Families of rows that turns and mirrors carry onto each other, the same ones carrying the whole set onto itself: the rest of each named row's family, in list order
5 families of 6 rows
Q125: .28  .05  -.15  -.31  -.09  -.07  .07  -.19  .26  -.01  -.12  .32  -.19  .18  -.14  .12  .14  -.26  .16  .14  -.19  -.28  -.02  .09  -.07  -.05  .21  .26  .37
Q929: -.08  -.22  -.16  .13  .17  -.31  .41  .08  .02  .30  .30  -.09  .00  .06  .17  .02  .20  -.25  .03  .19  -.37  -.12  .02  -.06  .42  -.22  .08  .28  -.08
Q480: -.08  .06  .01  .08  .24  -.28  .16  .02  .24  -.09  -.03  .32  .34  -.08  -.05  .14  -.10  .42  -.26  .28  .12  -.06  -.11  -.08  .00  -.08  -.02  .04  -.06
Q997: -.15  .18  -.07  .21  .30  -.26  .27  .00  .27  -.23  -.06  .15  .21  -.07  .02  .30  -.03  .27  -.19  .25  .06  -.09  -.12  -.06  -.05  -.17  -.15  .11  -.04
Q980: .33  -.03  .01  .03  -.08  -.06  .10  -.20  -.33  -.09  .10  -.17  -.12  .09  .43  -.19  -.01  -.15  -.29  -.05  -.22  .05  -.07  .33  .09  -.14  .22  .37  -.29
Q219: -.13  .17  .17  -.23  -.02  .16  -.37  -.03  .09  .17  .18  -.20  .17  -.01  -.18  .06  -.05  -.05  -.19  -.10  -.05  -.11  -.06  .32  -.15  .14  .26  .15  .35
Q596: -.25  -.05  .10  .18  .28  -.16  .25  -.05  .15  .03  .00  .38  .10  .02  .10  .08  -.06  .42  -.18  .21  -.03  -.04  -.24  -.24  .05  -.07  -.05  -.05  -.05
Q133: .34  -.13  -.02  .01  -.14  .24  .11  .04  -.33  .08  .26  .01  -.12  .11  .26  -.21  -.03  -.04  -.35  .10  -.11  .00  -.06  .31  .14  -.07  .52  .26  -.17
Q172: -.11  .47  -.09  -.06  .25  .02  -.07  .18  -.26  -.15  .06  .14  .08  -.43  .06  -.16  .16  .10  -.01  -.10  -.20  .24  .00  -.01  .14  .03  -.07  -.01  -.08
Q546: -.05  .08  .24  -.14  -.14  .13  -.23  .10  -.11  .31  .14  -.14  .02  -.01  .02  .14  -.08  -.05  -.02  .05  .00  -.19  .09  .45  -.24  .06  .03  .03  .35
Q238: .11  .20  -.18  -.20  -.05  -.20  .04  -.24  .28  .00  -.02  .31  -.09  .33  -.13  .13  -.03  -.23  .22  .01  -.12  -.21  -.11  .03  -.01  -.08  .07  .24  .41
Q458: -.25  -.03  .01  .17  .26  -.37  .28  -.02  .16  -.19  -.02  .29  .16  -.12  .07  .21  -.01  .25  -.13  .29  .07  -.02  -.13  -.09  -.12  -.24  -.09  .04  -.14
Q502: -.21  .19  .27  -.24  -.02  .19  -.39  .01  .03  .18  .10  -.02  .02  .02  -.13  .05  -.14  -.03  -.24  -.14  -.13  -.10  .12  .22  -.12  .18  .27  .13  .23
Q551: -.04  .20  .01  -.06  .45  .18  -.13  .17  -.12  -.15  .11  .16  .03  -.41  .22  -.14  .27  .13  .03  -.14  -.14  .14  -.20  -.08  -.04  -.07  .13  .02  -.23
Q920: .19  .16  -.17  -.26  -.16  -.28  .10  -.08  .20  .07  .00  .25  -.16  .15  -.23  .09  -.02  -.21  .24  .23  .00  -.26  -.04  .03  -.12  .00  .17  .29  .36
Q422: -.16  -.32  -.11  .10  .10  -.16  .45  .04  -.08  .20  .23  .16  -.07  -.04  -.15  -.04  .09  -.32  -.14  .07  -.49  -.01  -.02  .00  .27  -.25  .19  .52  .00
Q556: .04  .19  -.06  -.12  .45  .08  -.03  .21  -.16  -.19  -.02  .12  -.12  -.49  .07  -.22  .16  .16  .06  -.08  -.18  .12  -.01  -.01  .06  -.06  .01  .07  -.28
Q120: -.09  -.31  -.11  .06  .14  -.18  .47  .05  -.05  .12  .23  -.12  -.05  .08  .16  .07  .10  -.30  .03  .12  -.40  -.23  .08  -.13  .32  -.25  .11  .37  -.15
Q588: .28  .00  -.08  .01  -.11  .19  .17  -.14  -.28  .09  .36  -.06  -.07  .07  .39  -.25  -.10  -.06  -.31  -.05  -.22  .03  -.06  .23  .20  -.16  .40  .21  -.23
Q109: .15  .09  -.22  -.07  -.07  -.30  .00  -.18  .20  -.03  -.05  .30  -.16  .15  -.16  .06  -.05  -.32  .23  .19  -.14  -.25  -.05  .10  -.06  .02  .14  .30  .42
Q483: -.03  .24  .08  -.19  .42  .23  -.03  .10  -.16  -.17  .07  .11  .07  -.46  .09  -.21  .20  .12  -.05  -.02  -.22  .08  -.20  .02  -.07  -.02  .08  .12  -.35
Q468: -.17  .24  -.10  .22  .26  -.27  .19  -.01  .18  -.14  -.01  .24  .32  -.07  .07  .27  -.17  .34  -.12  .22  -.02  -.05  -.10  -.26  -.06  -.12  -.02  .19  -.09
Q155: -.06  -.28  -.31  .16  -.01  -.17  .44  .08  -.04  .30  .24  -.10  .01  .06  -.01  .05  .11  -.28  -.03  .25  -.38  .00  -.04  -.08  .34  -.14  .09  .40  -.02
Q720: -.14  -.33  -.26  .13  .28  -.19  .33  .05  -.08  .31  .20  -.04  .04  -.04  .08  .08  .11  -.24  -.11  .04  -.48  -.13  .01  -.09  .38  -.17  .20  .40  -.13
Q337: .18  .10  -.23  -.31  -.05  -.02  .12  -.23  .39  -.02  .08  .32  -.03  .27  -.18  .23  .06  -.13  .12  .13  -.21  -.10  -.14  .16  -.20  .10  .17  .22  .19
Q297: .03  .29  .05  -.13  .31  .19  -.05  .26  -.10  -.10  .05  .08  .05  -.47  .00  -.14  .11  .18  -.05  -.04  -.17  .29  -.17  .00  -.12  -.03  -.03  .15  -.24
Q351: .41  .00  -.11  .01  -.17  .04  .17  -.18  -.28  .11  .16  -.15  -.12  .01  .25  -.19  -.04  -.03  -.42  .09  -.14  -.06  -.02  .33  .13  -.16  .47  .35  -.11
Q782: -.23  .03  .30  -.24  -.18  .05  -.35  -.01  -.13  .10  .12  -.05  -.06  .05  -.07  .02  -.02  -.05  -.13  -.14  -.11  -.19  .03  .29  -.22  .16  .28  .08  .30
Q303: -.13  .14  .23  -.16  -.01  .08  -.39  .02  .00  .18  .11  -.09  .23  .04  -.08  .15  .04  .06  -.07  -.13  -.13  -.25  .15  .28  -.15  .16  .18  .08  .34
Q762: .29  -.21  .00  .03  -.18  .13  .10  -.04  -.21  .00  .17  -.07  -.20  -.04  .31  -.34  -.01  -.13  -.37  .08  -.08  .09  .01  .23  .17  -.19  .46  .31  -.10

Which other rows belong to the same family as Q920? Q219, Q551, Q120, Q468, Q762
Which other rows belong to the same family as Q556? Q125, Q480, Q720, Q351, Q303
Which other rows belong to the same family as Q596? Q980, Q172, Q546, Q422, Q337
Which other rows belong to the same family as Q155? Q238, Q458, Q588, Q297, Q782

